[[126 139 121 126 142]
 [139 126 132 151 143]
 [125 130 117 128 133]
 [129 136 114 130 136]
 [122 147 127 119 136]]
=>
[[129 136 114 130 136]
 [125 130 117 128 133]
 [126 139 121 126 142]
 [122 147 127 119 136]
 [139 126 132 151 143]]

[[143 121 130 130 127 128 135 126 119]
 [139 123 112 115 116 125 116 118 148]
 [136 124 111 116 118 124 118 122 138]
 [121 141 140 119 133 133 117 132 138]
 [123 136 108 128 126 119 122 116 138]
 [122 147 150 117 133 135 115 134 137]
 [123 126 124 131 127 114 138 120 115]]
=>
[[123 136 108 128 126 119 122 116 138]
 [136 124 111 116 118 124 118 122 138]
 [139 123 112 115 116 125 116 118 148]
 [123 126 124 131 127 114 138 120 115]
 [143 121 130 130 127 128 135 126 119]
 [121 141 140 119 133 133 117 132 138]
 [122 147 150 117 133 135 115 134 137]]

[[116 131 130 127 125 130 121 124 150 128 137 135 135 125 120]
 [130 148 142 123 125 123 109 132 125 136 113 118 139 123 153]
 [123 133 149 139 131 128 114 112 108 123 140 126 138 126 120]
 [143 129 129 115 115 143 104 110 139 133 130 115  99 119 110]]
=>
[[143 129 129 115 115 143 104 110 139 133 130 115  99 119 110]
 [116 131 130 127 125 130 121 124 150 128 137 135 135 125 120]
 [130 148 142 123 125 123 109 132 125 136 113 118 139 123 153]
 [123 133 149 139 131 128 114 112 108 123 140 126 138 126 120]]

[[119 132 119 114 127 111 132 130 133 122 116 150 123 124]
 [135 137 140 150 137 139 123 128 123  99 117 128 117 131]
 [144 130 128 115 143 129 126 118 131 120 116 123 115 149]]
=>
[[119 132 119 114 127 111 132 130 133 122 116 150 123 124]
 [144 130 128 115 143 129 126 118 131 120 116 123 115 149]
 [135 137 140 150 137 139 123 128 123  99 117 128 117 131]]

[[145 113 146 131 122 137 123 137 127]
 [130 133 128 110 119 137 129 135 126]
 [115 153 133 128 131 134 113 126 123]
 [125 126 136 123 113 108 114 122 130]]
=>
[[130 133 128 110 119 137 129 135 126]
 [115 153 133 128 131 134 113 126 123]
 [125 126 136 123 113 108 114 122 130]
 [145 113 146 131 122 137 123 137 127]]

[[125 136 140 110 112 130 139 150 120 112 110 136]
 [135 111 146 150 149 119 112 147 112 112 111 107]
 [147 128 126 116 117 124 129 124 144 131 130 132]
 [129 111 118 151 152 129 111 113 123 139 139 109]]
=>
[[129 111 118 151 152 129 111 113 123 139 139 109]
 [147 128 126 116 117 124 129 124 144 131 130 132]
 [125 136 140 110 112 130 139 150 120 112 110 136]
 [135 111 146 150 149 119 112 147 112 112 111 107]]
---
[[129 141 156 152 138 122 131 135 110 128]
 [113 151 135 117 143 152 153 112 110 115]
 [109 142 122 136 105 116 142 125 152 100]]
=>
[[109 142 122 136 105 116 142 125 152 100]
 [113 151 135 117 143 152 153 112 110 115]
 [129 141 156 152 138 122 131 135 110 128]]

[[116 122 129]
 [103 127 120]
 [105 132 115]
 [121 111 143]
 [125 129 126]
 [125 130 125]
 [107 116 132]
 [145 123 140]]
=>
[[105 132 115]
 [103 127 120]
 [125 130 125]
 [125 129 126]
 [116 122 129]
 [107 116 132]
 [145 123 140]
 [121 111 143]]

[[125 138 135 133 124 137 130 116]
 [115 101 113 114 133 112 123 150]
 [137 155 141 140 125 142 134 108]]
=>
[[115 101 113 114 133 112 123 150]
 [125 138 135 133 124 137 130 116]
 [137 155 141 140 125 142 134 108]]

[[140 147 125 123 124 135 129 134 128 112 130 143]
 [140 151 122 118 121 131 134 131 126 116 134 139]
 [135 145 129 117 129 132 129 130 123 111 135 134]
 [140 145 127 120 122 137 130 131 130 109 133 139]
 [138 139 130 127 123 141 126 129 130 105 137 134]
 [137 137 132 131 125 144 126 129 131 105 142 129]
 [137 145 128 118 126 134 130 130 126 110 134 137]]
=>
[[140 151 122 118 121 131 134 131 126 116 134 139]
 [140 147 125 123 124 135 129 134 128 112 130 143]
 [140 145 127 120 122 137 130 131 130 109 133 139]
 [137 145 128 118 126 134 130 130 126 110 134 137]
 [135 145 129 117 129 132 129 130 123 111 135 134]
 [138 139 130 127 123 141 126 129 130 105 137 134]
 [137 137 132 131 125 144 126 129 131 105 142 129]]

[[153 109 136]
 [142 112 146]
 [137 114 148]
 [148 110 142]
 [150 109 140]
 [154 109 134]
 [151 109 138]
 [139 113 147]
 [146 110 144]
 [144 111 145]]
=>
[[154 109 134]
 [153 109 136]
 [151 109 138]
 [150 109 140]
 [148 110 142]
 [146 110 144]
 [144 111 145]
 [142 112 146]
 [139 113 147]
 [137 114 148]]

[[127 129 140 128 120 118 136 121 143 129 130]
 [134 131 120 141 112 121 114 114 115 120 130]
 [128 128 136 115 123 138 141 109 156 125 131]
 [137 121 124 125 124 130 132 137 114 130 143]]
=>
[[134 131 120 141 112 121 114 114 115 120 130]
 [137 121 124 125 124 130 132 137 114 130 143]
 [128 128 136 115 123 138 141 109 156 125 131]
 [127 129 140 128 120 118 136 121 143 129 130]]
